In the data rows, the value 128 means zero.
Every row has a hidden score from 0 to 30. What is each row's score? 15 is about the middle. The score is a weighted sum of the row's numbers plus the product of two more (or one squared), each taken from its middle value.
[102 129  99 134 115 104 147 109 127 113 108 130 110 121 100 110 121 106 155 104 144 129 123 108] -> 9
[120 125 106 150 159 116  97 106 100 105 155 121  99 168 112  98 115 111 128 160 149 113 131 135] -> 13
[145 117 152  84 117 164 152 138 150 163 147 169 133 118 153 172 130 120  82 123 154 150 106 117] -> 20
[127 111 102 112 131 113 108 136 106 112 128 112 165 126 100 107 110 111 116 107 112 120 109 156] -> 13
[150 113 100 121 152 107 159 163 127 125 155 136 152 165 121 115 158 101 125 146 115 148 100 104] -> 18
[134 132 152  86 150 134  99 113 129 143 135 153 115 133 155 119 115 129  89 140 160 104 134  97] -> 12
[136 145 107 135 152 113 133 140 116 155 131 111 127 138 108 145 137 118 136 142 132 129 102 126] -> 21
[171 131 127 169 156 138 168 174 118 169 156 168 170 154 149 169 163 147 171 168 141 173 161 149] -> 17
[161 167 154 164  87 166 159 156 170 113  83 153 158  88 176 107 105 170 164  93  88 157 177  95] -> 5
[136 134 116 144  89 125 111 127 107 131 128 123 136 102 128 105 122 134 136 103 105 138 136 149] -> 13
[168  99 125 144  93 106 172 163 131 101 101 125 167 105 100 139  96 120 136 100 133 159 104 133] -> 8
[145 106 129 162 148 104 154 124 134 144 130 132 136 154 116 139  97 145 153 145 149 145 118 136] -> 10
[122 132 106 116 150 131 122 156 116 134 108 121 126 148 126 109 110 127 132 126 115 120 115 118] -> 16
[155 132 115 169 136 125 140 154 122 177 133 173 165 143 105 177 128 129 168 149 141 163 136 147] -> 11
[134 122 115 144 122 127 159 127 139 122 122 132 127 100 110 100 114 106 118 128 140 122  97 120] -> 13
[115 143 125 114  98 122  97  84 115 165 114 137  99 104 121 141 144 143 109  95 112  97 150 126] -> 13
[106 106 100 142 126 115 122 131 129 118 108 136 120 121  96 141 135 111 141 140 143 109 120 117] -> 5
[101 120 115 116 156 123 141 127 111 120 130 128 127 149 121 119 121 131 111 151 149 120 127 124] -> 17
[ 94 174 179  80  87 179  90  90 179 146  92  86  83  93 178 157 172 175  80 106  90  82 172 176] -> 12
[154  95  99 137 106 109 149 143  93 105 128 155 136  90 108  93 126 111 132 106 130 150 107 101] -> 20
[125 109 102 130 163 122  90 124 111 125 135 137 115 152  98 114 117 126 125 166 144 109 125 140] -> 10
[ 80 146 125  78  95 154  79  79 134 174  92  82  79  88 114 175 176 172  80  90 101  81 159 165] -> 17
[ 80 178 179  78 166 179  79  79 179 177 174 175  79 166 179 177  81 179  79 168 168  79 179  81] -> 22
[148 167 175 128 142 179 134 117 175  99 153 118 124 154 176 112 128 167 127 148 160 139 156 102] -> 18
[111 138 116 105 103 122 147 117 132 112 130 112 113 111 139 134 121 115 111 115 127 120 143 145] -> 18
[134 129 113 153 106 115 133 125  91 122 139 137 122 151 128 100 130 110 153 125 124 122 115 122] -> 21
[120 153 173 107 163 175 122 140 177 136 149 130 133 144 178 103 110 170 118 149 168 123 164 133] -> 15
[145 139 148 112 144 120 133 140 136 137 151 159 118 121 140 143 146 113 125 117 161 145 115 113] -> 20
[125 131 131 144 134 118 106 138 127 101 131 134 115 113 133 105 140 147 102 106  99 116 122 133] -> 14
[110 132 141 110 141 109 134 138 131 110 139 139 122 133 116 139 128 131 100 137 158 131 104 120] -> 22
[136 113 102 128 122 102 134 117 127 143 103 116 113 127 101 126 130  99 125 117 107 125 127 102] -> 13
[108 117 116  94 131 118 145 118 118 124 110 128 129 115 121 124 124 108 116 132 116 143 127 145] -> 14
[141 113  99 121 136 125 118 136 111 108 156 144 133 141 110 105 108  94 118 142 127 115 113 135] -> 8
[152  90 116 141 152 113 161 156 123 153 135 137 142 149 121 110 144 108 127 126  98 157 109 138] -> 11
[166 164 154 157  96 166 152 158 170 101 122 105 145  99 158 105 110 154 146 109  95 157 163 101] -> 11
[110 138 170 110 108 131 138 147 136 131 131 134 129  99 151 126 114 126 127 104 116 118 132 147] -> 11
[141 117 113 126 136 115 118 154 129 108 122 120 108 133 116 112 128 124 125 129 168 106 109 138] -> 19
[157 176 122 118 164 161 154 161 159 110 171 123 154 159 163 107 138 175 157 165 164 145 172 142] -> 21
[129 117 111 148 131  91 141 131  99 113 128 123 136 143 121  95 114 113 148 111 149 131 113 120] -> 18
[122 115 141 126 163  97 147 143 120 120 137 139 129 151 126 102 112 106 134 156 110 138  95 133] -> 11
[117  95  99 146 115 131 150 113  93 165 144 128 145 127 128 158 133 110 137 115 132 152 120 127] -> 18
[145 111 140 119 111 148 154 150 129 120 163 150 149 111 121  96 124 106 107 111 154 134 102 126] -> 19
[108 122 123 107  89 109 104 113 113 120  85 144 140  88 100 109 160 113 127  98 119 123 115 140] -> 17
[102 124 102 132 163 113 113  99  99 106 167 107 108 159 110 112  96 108 150 151 121 141  95 149] -> 15
[ 80 178 179  78 169 177  79  79 177 170 174 175  79 169 179 175  81 179  79 170 169  79 179  81] -> 23
[117 108 107 148 122 118 129 125 104 115 130 125 138 122 123  96 124 129 146 120 110 129  90 118] -> 20
[113 122 132 123 125 115 102 143 115 143 135 112 113 127 133 155 147 106 105 137 115 129 106 152] -> 19
[110  97 102 151 141 138 118 109 111 122 119 144 118 130 151 163 106 118 153 135 138  97 106 133] -> 5
[134 120 109 146 145 109 159 122 122 115 112 146 122 137 110 131 117 126 109 154 160 143 120 111] -> 16
[162 101 106 112 106 100 165 174 141 177 115 155 168 104 124 175 101 117 109 114 110 164  93 131] -> 16
[140 139 113 134 104 143 124 125 102 105 101 114 131 108 107  95 121 142 130  92 113 131 131 138] -> 15
[148 109 109 144 122 100 118 140 109 139 151 139 133 119 123 133 128 126 141 126 133 123 111 154] -> 14
[152 131 106 112 123 129 152 145 107 151 112 153 149 132 105 160 114 117 111 143 155 152 107 104] -> 25
[129  90 140 125  85 154 124 141 148 103  87 118 154  88 142  98 119  92 123  93 149 148  84 120] -> 13
[108 115 100 153 150 102 131  95 113 125 135 162 115 162  98 114 103 102 134 151 112 106 109 113] -> 2
[101 159 100 121 144 127  90 125 113 122 108 130  95 143 107 121 131 126 118 160 160 106 131 101] -> 25
[138 124 104 116 128 113 133 129 100 112 139 109 120 122 108 105 133 117 125 131 118 139 100 135] -> 19
[129 136 132 130 155 141 117 129 150 137 115 152 104 137 128 115 112 140 120 137 164 143 120 124] -> 16
[155 174 179 164 156 179 165 163 179 137 101 148 167 141 179 124 128 175 171 162 168 170 170 172] -> 10
[129 136 143 112 109 148 124 129 125 105 140 123 120 110 121 103 135 104 136 117  95 134 136 122] -> 6
[132 122  97 135 119 106 149 122 120  99 112 141 131 116 117 119 122 127 128 106 141 125 116 151] -> 11
[132 109 164 142 114 109 120 125 136 125 126 116 138 144 128 121 126 115 152 115 101 141 109 106] -> 11
[ 87 145 107 132 108 139  88  93 120 144 117 100 106  99 112 158 149 156  96 106 104 102 152 140] -> 18
[148 109 120 114 130 115 131 152 143  96 135 134 152 121 108 100 117 149 121 120 149 157 107 133] -> 18
[127 148 113 142  85 122 113 115 122 120  80 125 120  88 114 124 154 158 125  89 136 141 141 127] -> 24
[131 101 122 146 112 118 134 134 102 127 133 132 126 132 114 112 153 108 128 131 127 136 104 149] -> 19
[110 159 179 153 133 177 138 143 177  98 137 132 133 102 171 122 146 159 141 118  90 113 127 104] -> 10
[118 101 118 148 137  97 129 136  91 112 137 118 129 154 103 107 140 133 114 157 138 104 116 143] -> 21
[ 80 178 173  78  93 179  79  79 177 177  81  80  79  86 179 177 176 175  79  89  93  79 179 176] -> 16
[152 113 127 139 161 118 157 141 113 110 165 109 170 166 114 110 165 115 146 170 109 168 113 145] -> 19
[ 97 173 179  93 166 177 102 106 179 129 162 134  97 169 178 109  99 175 112 162 158  91 177  90] -> 18
[ 88 108 109 169 148 104  88  83 115 172 128  86  97 151 135 174 110  95 162 134 112  90 100  92] -> 16
[141  99 111 148 123 127 140 147 122 115 112 137 140 143 105 122 137 104 139 131 118 143 102 138] -> 8
[110  95 118 150 161 136  95 102 116 132 142 128  95 157 132 121 112  94 162 166 118  99  91 111] -> 1
[150 141 104 158 158 111 152 159 132 115 124 152 134 157 121 102 133 133 134 149 147 148 129 138] -> 13
[ 81 164 147  87 167 159  79  79 138 172 158 171  81 168 133 170  83 167  80 162 154  79 161 101] -> 15
[118 141 116 112 125 113 118 118 109 103 139 130 136 111 142 110 149 126 121 104 129 100 125 154] -> 19
[129 152 111 128 167 127 113 136 134  99 165 155 120 163 121 110 146 156 137 166 146 104 163 126] -> 13
[141 166 147 158  95 159 149 147 154 101 114 116 154  97 135 105 101 120 157  93  98 127 140 124] -> 5
[125 101 141 153 126 127 120 131 136 110 144 109 149 121 144  96 110 106 160 103 157 134 129 133] -> 13
[129 131 102 148  90 102 104 129 102 118  96 132 142  94 132 102 146 143 114  87  98 131 136 131] -> 21
[115 131 120 123 134  99  93 127 115 108 139 146 106 138 112  96 138 120 162 125 129 145 127 149] -> 23
[108 125 109 137  93  93 115 104 125 115 103 111 101  88 123 109 151 145 125  98 104  95 140 147] -> 16
[155 122 164 171 117 155 147 158 156 174 140  80 147 108 160 170 115 106 173 117 102 157 109  83] -> 8
[159 106 113 148 131 145 134 125 111 139 121 128 138 144  94 126 122 118 103 140 141 147 109 129] -> 15
[148 104 122  80 108 125 156 152 118 175 133 166 159 121 108 174 110 113  95 114 144 147 109  97] -> 22
[120 120 120 116 147 116 127 141 113  99 142 120 134 132 117  91 121 101 123 128 140 111 123 115] -> 14
[102  95 116 157 158 107  86 102 118 129 128  91  81 157 126 146  99  99 166 162 101 111 106 102] -> 17
[129 115 106 116 155 111 109 129 106 113 124 130 151 155 105 107 121 115 152 156 129 127 102 140] -> 13
[145 159 166 151  95 171 143 145 173 120 135 128 147 118 176 114  97 168 168 128  91 168 115 106] -> 15
[141  97  97 158 130 115 127 104 109 131 119 155 111  91 130 127 131  99 146 129 160 129 111 127] -> 7
[106 139 129  96 158 113 147 145 118 105 133 139 126 152 116 115 128 115 139 148 140  97 132 131] -> 11
[132 106 163  82 125 148 138 125 159 141 140 141 134 118 144 131 140 117  96 146 168 145 111  99] -> 20
[ 99 132 100 110 130 118  90 120 136 174 126 143 117 144 108 172 133 106 114 132 164 111 132 124] -> 26
[108 115  99 123 142 106 129 124 102 112 115 118 129 151  91 105 126 117 146 145 129 138 102 115] -> 16
[140 106  91 153 123 106 129 141 120 125 128 136 129 121 130 122 153 104 144 125 147 131  93 106] -> 20
[120 101 123 123 117 116 118 100 115 105 105 128 122 121 114 124 122 140 132 115 115 120 111 127] -> 12
[138 139 109 132 115  99 154 125 143 118 133 132 136 104 130 112 117  99 121 125 136 143 109 110] -> 18
[155 113 107 158 134 134 136 147 100 174 135  89 154 122 105 175 124 120 162 129 105 138 120  95] -> 12
[131  99 123 169 130 129 127 134 148 134 139 130 126 122 119 127 121  97 137 117 147 111  91 135] -> 6
[134  94 113 109 147 109 141 133 104  96 115 134 140 154 107 107 124 110 146 140 127 109 104 118] -> 9
[129  95 115 139 114 118 124 129 106 105 151 114 127 113 110 112 149 111 162 101 132 138 118 124] -> 15
[ 97 113 106  91 108 141 115  90 120 175 149 100 117 118 135 175 137 158  91 118 102 132 140 142] -> 21
[152 176 179 148  87 179 152 143 179 113  85 111 149  93 179 109 115 179 152  93  88 150 179 126] -> 9
[164 169 173 171 150 168 165 152 163 136 115 162 159 159 165 139 135 161 173 165 164 163 150 168] -> 11
[166 109 122 128  89 132 147 149  97 101  90 128 140  93 116  96 114 115 139  93 141 147 100 126] -> 20
[138 178 179 151 169 179 141 152 179 108 174 137 142 165 179 117 131 179 153 162 166 129 179 163] -> 11
[141 164 152 123 156 143 133 120 152 108 126 127 149 137 119 117 108 142 144 151 152 156 147 120] -> 16
[ 80 113 113 155  98  99  79  79  95 177 108 166  81 104 114 177 174 111 166 112 140  81 111 133] -> 15
[ 87 131 116 110  96 109  88  84 113 169  87  84  83  91 135 169 169 129  95 114 113  97 125 142] -> 23
[ 83 178 164  84  87 175  79  81 159 132  81  93  81  88 169 148 176 179  95 101  91  79 179 168] -> 15
[102 136 107 132 142 122  93 120 104 158 140 137 120 152 100 138 138 108 118 157 136 102 123 140] -> 15
[171 139 136 167 103 116 172 172 100 174 115  91 174  99 108 177 110 133 164 112 110 168 122 124] -> 17
[148 129  95 126 141 107 122 145 106 110 133 137 145 127  94 105 117 104 112 137 150 118 143 143] -> 13
[110 157 152 105 158 157 102 100 138 118 130 130 115 146 126 124 124 156 107 154 164 106 168 106] -> 16
[ 88 167 175  86 161 170  88  83 172 155 167 168  88 163 169 172  85 174  82 168 164  82 172  81] -> 19
[101 164 170  84 158 161 101  92 161 125 144 162 106 154 156 134 121 175  84 166 164  91 163 101] -> 17
[131 104 132 142 148 116 131 136 106 103 155 121 124 122 116 110 147 101 125 143 109 148 109 145] -> 7
[120 136  99 130 128 100 129 136  99 106 121 121 134 148 100 110 105 127 128 135 112 118 129 131] -> 15
[150 155 170 157 103 171 157 118 175 106 139 107 131 113 171 102 151 156 155 107  93 147 141 115] -> 14
[125 106 104 126  98 122  93 133 115 110 144 125 122 107 128 102 124 111 143 120 129 122 116 127] -> 17
[ 95 115  93 137 139  91  95  88 107 163 147 144  88 159 105 174 119 108 139 143 123  97 109 117] -> 16
[ 88 160 125  84 150 136  81  81 132 169 126 171  88 159 153 175  96 151 100 159 154  95 148  99] -> 27
[145 102 131 130 141 111 131 138  99 131 115 104 124 129 126 121 137 117 141 103 105 148 140 135] -> 13
[145 117 100 150 123 111 147 129 115 144 130 139 136 121 103 141 130 113 152 114  99 134 145 124] -> 7
[ 99 174 173 103 100 157  88  92 161 118  80 159  86  90 151 122 163 174 103  90  95  88 175 165] -> 8
[132 117 125 100 106 125 104 100 123 110 140 121 113 115 119 126 128 129 109 112 101 136 127 124] -> 16
[152 152 115 146 166 125 120  99 113 108 149 111 127 162 132 121 122 118 153 160 123 145 147 135] -> 13
[117 127  97 137 120 109 131 143 115 122 124 118 126 115 100 143 144 101 144 120 141 123 109 124] -> 18
[ 80 178 179  78  89 179  79  79 179 175  80  80  79  88 179 169 176 179  79  87  88  81 179 176] -> 16
[147 122 148 148 148 139 157 133 122 113 135 130 147 151 121 110 119 151 141 138 154 156 140 156] -> 13
[138  95 113 114 139 132 165 168 134 105 121 141 156 137 107 109 147 113 134 152  99 136  99 113] -> 12
[ 95 166 138  94  89 129  85  88 139 118  85  95  93  97 148 157 169 161 134  90 101  95 140 133] -> 26
[141 101 111 150 152 131 156 158 106 146 110 146 161 157 103 112 142 138 152 159 144 154 111 113] -> 22
[ 92 173 156 109 158 161 109 117 150 129 140 148  93 154 158 127 114 145  86 159 154 104 157  97] -> 18
[143 139 100 123 148 104 120 147 134  93 126 152 152 166  98 112 128 117 123 160 166 120 148 147] -> 7
[129 129 115 139 150 111 129 127 118 115 106 130 149 118 108 126 131 115 143 129 124 116 138 133] -> 8
[164 118 109 123 111 106 161 166 113 151 133 127 170 119 112 157 115 108 132 106 135 154 116 117] -> 21
[108 176 157 100 161 152 102 100 134 124 155 155 101 154 140 141  87 159  98 168 135  99 150 101] -> 11
[122 104 164  86 158 170 133 122 152 170 133 166 136 137 149 165 106 118  80 120 158 122 129  90] -> 8
[111 115 134 123 136  97 140 138 115 108 122 139 129 104 121 119 146 115 152 138 144 157 122 145] -> 18
[141 118 109 103 137 115 131 141 127 143 131  89 149 129 108 165 124 113 102 126 118 127 120 154] -> 18
[124 113 120 148 133 129 133 150 122 131 131 125 142 133 114 107 114 102 141 132 116 148  91 135] -> 11
[ 99 132 118 126  92 104 134 115 111 129 108 141 118 113 103 124 140 126 121 118  91 145 104 129] -> 20
[102 124 102 130 126  97 101 113 107 162 155 132 111 124 116 146 137  94 107 140 110 115 118 115] -> 17
[148 129 122 142 131 122 127 145  90 156 119 141 120 151 112 167 124 102 148 121 146 141 116 151] -> 16
[102 102 100 155 103  91 149 102 104 175 140 139  97 105  91 170 131  97 130 115 143  97 102 138] -> 14
[124 171 148 141  92 122 104 120 152 105  90 159 124  88 135 110 124 156 107  93 102 120 168 152] -> 14
[110 115 127 132 141 106  81  95 113 151 130 146 102 165 101 163 106 113 127 157 132  91 106 122] -> 12
[ 88 108 109 160 144  95  88  99 136 177 137  93  83 157 132 175 110 120 169 162 116  82 100 131] -> 18
[106 104 118 139 133 115 115 138  99 172 119 118 124 113 101 175 142 113 152 137 118 118 106 117] -> 14
[152 155 152 151 108 168 166 161 161 113  94 123 156  94 151 121 117 143 141 106  98 129 161 129] -> 4
[162 127 111 128 148 109 133 154 115 113 158 134 136 169 107  95 158 111 127 165 121 164 115 124] -> 22
[ 95 155 118 121 159 104  97  84 122 106 171 144  95 162 112 121  94 134 134 168 150  99 145 131] -> 20
[171 131 132 166 161 111 166 172 123 148 172 146 170 165 121 138 174 163 155 170 154 168 163 135] -> 22
[129 108 120 142 128 111 108 129 115 108 144 111 165 151 112 136 119 108 155 103 105 131 116  99] -> 7
[143 113 111 116 141 115 166 149 132 158 133 118 152 135 121 146 142 118 111 131 101 145 102 152] -> 17
[164  97 152  80 123 155 168 165 164 177 128 175 159 104 162 175 103  90  80 109 160 166  88  81] -> 17
[ 95 117  99 128 164 115  92 108  99 132 147 136  92 155 117 119  92 161 102 168 130 125 138 102] -> 20
[136 117 113 135 139 100 129 147 116 120 133 132 115 133 119 131 126 113 103 126 104 125 113 133] -> 14
[ 83  90 125 171 106 141  97  95 132 174 124 171  85 105 142 162 169  95 173 104 160  79  93 165] -> 5
[ 99 125 102 112  95 127  90  92 120 139  98 105  95 105 107 131 156 142 112  97 102  88 104 147] -> 19
[134 108 100 151 134 116 145 149 106 134 124 127 156 155 105 139 146 110 166 156 130 163 116 127] -> 13
[111 115 113 123 158 107 102 109 106 101 139 100 118 154 105 124 119 127 127 157 157 116 111 118] -> 21
[108 125 129 119 134 122 125 141 143 143 108 112 120 130 139 151 126 122 100 128 113 132 115 140] -> 19
[124 106 118 132 128 118 125 111 139  91 131 134 113 141 128 117 131  99 137 157  98 127  99 122] -> 6
[131 125 113 121  92 104 113 115 111 118 139 111 111  96 126 124 154 124 127  89 129 107 118 126] -> 23
[157 139 138 162 101 154 157 154 164 146 135 104 168 115 171 157 147 154 168 104  96 163 161 106] -> 13
[117 143 150 135 108 115 129 143 125 105  87 112 127  94 121 112 160 149 146 100  98 122 123 147] -> 17
[152 108 100 160  93 102 145 152 118 103 108 143 158 107 110 105 131 117 127 101 113 141 123 101] -> 10
[157 139 131 151 117 100 161 168 102 169 130 130 165 159 112 170 112 115 146 135 138 163 113 126] -> 23
[157 106 125 151 122 116 133  99 106 105 119 109 151 137 117 114 133 117 130 117 109 109 107 131] -> 15
[154 125 131 141 104 104 125 138 120 124 135 130 151 110  98 107 163 111 125  98 133 127 125 135] -> 18
[134 148 150 144  90 154 141 133 127 110 105 134 126 110 121 110 151 131 155 104  90 134 141 127] -> 12
[108 118 123 151 153  93 127 113  95 101 139 125 108 141 116 102 103  97 143 134 105 139 109 138] -> 10
[ 80 178 177  78  95 179  79  83 179 177  92  80  83  97 179 174 172 172  79 109  87  81 177 176] -> 14
[111 169 138 125  92 145 115 117 161 105  80 105 104  96 156 110 144 159 120  95 104 139 170 111] -> 24
[141  90 179  86 103 179 157 154 177 136 117 169 165 111 179 143 115  88  80 100 166 145  93  85] -> 13
[101 102  97 158 115 115 131 154 100 118 149 127 133 111 101 100 119 111 132 109 130 139 100 131] -> 17
[145 129 100 141 133 102 122 136 120 106 130 127 145 121 114 107 131 126 143 134 110 138 116 147] -> 14
[134 117 127 142 128 127 141 127 125 112 131 127 118 119  94 129 133 113 120 118 126 120 136 122] -> 8
[127 167 154 130 166 157 120 134 157 115 158 118 126 160 169 102 122 161 116 166 152 139 168  99] -> 22
[131 109 159  93 137 143 147 147 145 137 124 118 134 118 162 148 133 102  89 128  91 157  97 151] -> 10
[101 136 166  80 122 164 108 118 173 156 139  87 113 113 174 133 144 131  91 101  87 102 143 168] -> 9
[154 111 120 142 161 118 141 131 115 150 137 132 108 130 146 131 117 129 112 140 152 152 122 124] -> 11
[141  88 129 100 166 147 143 140 143 103 144 125 167 154 155  96 146  90 141 157 102 147  88 138] -> 8
[147 101  99 151 139 106 141 127 106 125 117 130 138 138 112 105 130 117 146 117 115 145 120 138] -> 10
[120 132 134 110 122 132 120 138 131 113  92 114 120 119 135 121 121 142 121 103  99 125 134 158] -> 14
[110 146 104 141 123 134 120 138 123 112 146 130 131 104 139 112 131 142 137 118  96 136 118 122] -> 18
[150 106 100 126 144  99 133 156 106 101 130 146 149 154 110 124 121 108 155 126 132 143 123 126] -> 9
[159  97 113 151 142  97 138 156 113 118 131 118 143 133 103 119 133 126 136 162 133 152 127 129] -> 15
[ 80 174 159  80 155 171  88  81 170 151 142 171  86 168 169 158  89 163  79 162 168  79 172  83] -> 22
[122 143 107 148 117 107 163 147 107 148 135 105 124 110 119 133 121 120 157 115 113 122 111 104] -> 22
[140 164 140 160  98 154 149 120 163  98 114 130 138  99 149 109 138 167 155 109  99 131 172 113] -> 7
[145 111 109 139 145 109 145 118 104 106 144 116 151 121  98 121 128 133 127 135 135 148 134 138] -> 14
[164 127 104 155  90 116 147 168 107 106 103 121 170  97 121 117  94 142 144  90 126 161 132 117] -> 19
[161 132 107 169 101 132 172 174 109 170 103  89 174  96 130 174  90 124 169  97 112 170 116 102] -> 19
[152 118 143 166 131 115 122 138 129 170 133  89 134 118 132 174 121 134 164 126 109 132 129 113] -> 12
[147 118 116 135 137 111 159 143 111 106  99 132 131 105 108 115 138 122 134 121 154 138 115 147] -> 17
[ 81 117 107 119 167 113  88  90 113 146 163 134  86 146 101 155  83 136 112 163 136  84 138  90] -> 16
[154  90 131 169 142 120 131 154 141 175 110 162 140 130 105 170 149 117 164 148 155 138 118 152] -> 5
[118 125 150  82 136 113 138 113 129 143 149 150 124 143 162 139 115 138 111 137 158 113 118 115] -> 23
[102 146 172  86 164 166 111 102 170 150 122 166  93 135 156 160 131 154  84 143 163  91 164  95] -> 12
[ 92 178 179  84 169 179  92  83 179 118 174 134  79 168 179 110  85 179  91 166 166  91 179  85] -> 21
[169 160 147 153 161 148 150 163 159 112 163 112 156 163 148 126 146 167 136 168 158 159 170 165] -> 18
[111 176 134 126  92 150  93 117 143  99  80 118 110  91 151 117 165 174 137  90  96 102 172 136] -> 17
[155 129 120 148 156 109 152 152 147 118 133 144 156 166 123 102 151 134 157 166 157 163 148 126] -> 9
[ 94 117 118 148 147 106 131 115 100 103 151 139  93 154 112 122 124  97 118 154  95 127 109 126] -> 10
[ 81 115 107 169 109 115  92  88 111 175 114 168  83 105 121 175 165 110 162 115 113  82 104 136] -> 9
[ 80 104 123 162  92 104  83  79 120 172  96 114  85  93 108 167 169  95 159  93 141  81 102 151] -> 13
[ 85 173 164  91  89 145  90  90 147 103  81  86  88  90 156 126 163 167  89  92 102  81 172 154] -> 21
[115 148 159  80 125 163 113 100 139 172 121  82 126 137 165 174 137 138  84 115 104 113 120 170] -> 13
[171 160 143 166 153 148 170 161 147 155 162 159 168 146 142 139 149 127 164 138 163 168 147 163] -> 14
[125 132  99 142 104 107 145 165 100 112 133 121 163 124 105 133 142 110 144 115 118 129 134 118] -> 15
[155 102  99 150 126 104 166 140 109 134 115 139 133 132 114 114 112 127 146 129 146 148 102 136] -> 18
[141 138 131 144 103 136 165 152 129  94 108 128 142 100 148  96 147 133 141 100 105 125 161 145] -> 10
[145 176 156 132  87 166 138 122 156 112  85 130 140  88 167 112 110 177 134  97 105 145 175 138] -> 12
[125 109 115 118 115 120 118 102 107 146 151 104 110 107 101 150 122 118 141 115 130 136 118 131] -> 13
[124 118 156  82 128 145 133 102 150 170 142  84  93 137 169 174 137 133  84 128  91 122 122 163] -> 8
[131 106 106 150 112 111 143 149 104 105 135 127 143 113 108 138 103 120 137  95 119 113 122 135] -> 8
[138 134 113 110 123 111 134 147 127 125 122 116 134 129 124 110 133  97 137 135 102 111 134 143] -> 12
[102 136 118 128 137 120  86  99  95 141 139 139 106 149 132 124 131 104 116 160 141 122 123 122] -> 17
[164 101 143  94 100 115 157 158 122 137 110 144 168 108 124 131 110 104  96 118 161 168 109 106] -> 23
[ 83 113 104 148  96 107  86 100 125 172 117 109  86 115 108 172 162  94 146  95 130  91 104  95] -> 19
[140 141 134  89 134 115 156 117 107 170 131 153 133 138 101 175 126 134 105 149 143 145 123 117] -> 24
[138 102 122 142 130 104 138 147  99  98 119 152 127 121 112 102 128 117 144 121 129 127 127 138] -> 10
[169 155 125 167  92 115 166 174 127 160 135 100 167  99 108 148 105 142 164 104 107 170 150 124] -> 19
[159 122  99 130 152 100 166 168 116 151 140 143 168 160 103 151 151 138 159 166 152 164 145 118] -> 17
[118  99 132 132 133 122 143 147 111 129 133 121 136 135 121 122 131 120 144 140 112 141 104 138] -> 14
[ 90 134 127  80 150 150  99  95 163 177 140 175  90 157 155 177  94 165  80 142 157  86 123  86] -> 18
[141 157 138 151  95 148 136 129 141  98 121 111 133 104 144 100 126 159 118  89 105 129 132 129] -> 18
[115  95 102 109 134 123 122 125 109 108 135 118 126 116 112 114 144 102 137 126 136 129 127 104] -> 15
[120 132 164 121 161 139 101 118 148 106 158 130 124 168 149 129 137 138 121 152 163 122 141 113] -> 18
[117  99 134 151 128 152 134 127 147 108 128 111 142 122 142 112 131 122 132 143  93 141 109 101] -> 8
[120 139 129 126 101 109 125 115 102 122 112 127  93  96 130 134 147 126 128  90 102  97 120 126] -> 17
[140 106 116 119 119 118 129 143 123 115 126 136 115 115 101 105 110 101 132 101 123 145 113 135] -> 12
[131 122 102 116 141 127 159 113 150 120 122 143 126 133 103 146 146 142 118 145 149 125 125 154] -> 9
[115 129 131 119 122 111 125 143 132 112 139 111 140 110 112 121 142 117  96 115 107 132 129 154] -> 17
[136 132 100 142  96 104 141 152  95 129 133 130 131 102  94 117 128 104 127 101 124 154 122 131] -> 20
[132 108 115 116 131 138 152 120 129 106 126 130 134 129 132 114 128 126 114 107 112 118 122 129] -> 10
[140 101 123 121 106 113 134 124 107 120 139 143 149 102 130 115 121 102 118  98 146 150 107 118] -> 18
[152 153 168 132 137 120 125 124 129  96 158 123 118 113 126 109 106 154 162 137 161 134 123 151] -> 8
[150 104 116 114 152 111 133 158 125 117 151 136 163 160 123 109 144  92 141 157 110 150  97 145] -> 12
[147 111 104 121 112 104 147 138  99 137 142 116 163 118 126 119 124 104 136 120 132 152 111 110] -> 23
[171 152 129 166 166 152 157 172 159 124 156 157 167 169 128 145 165 143 155 165 157 166 164 147] -> 7
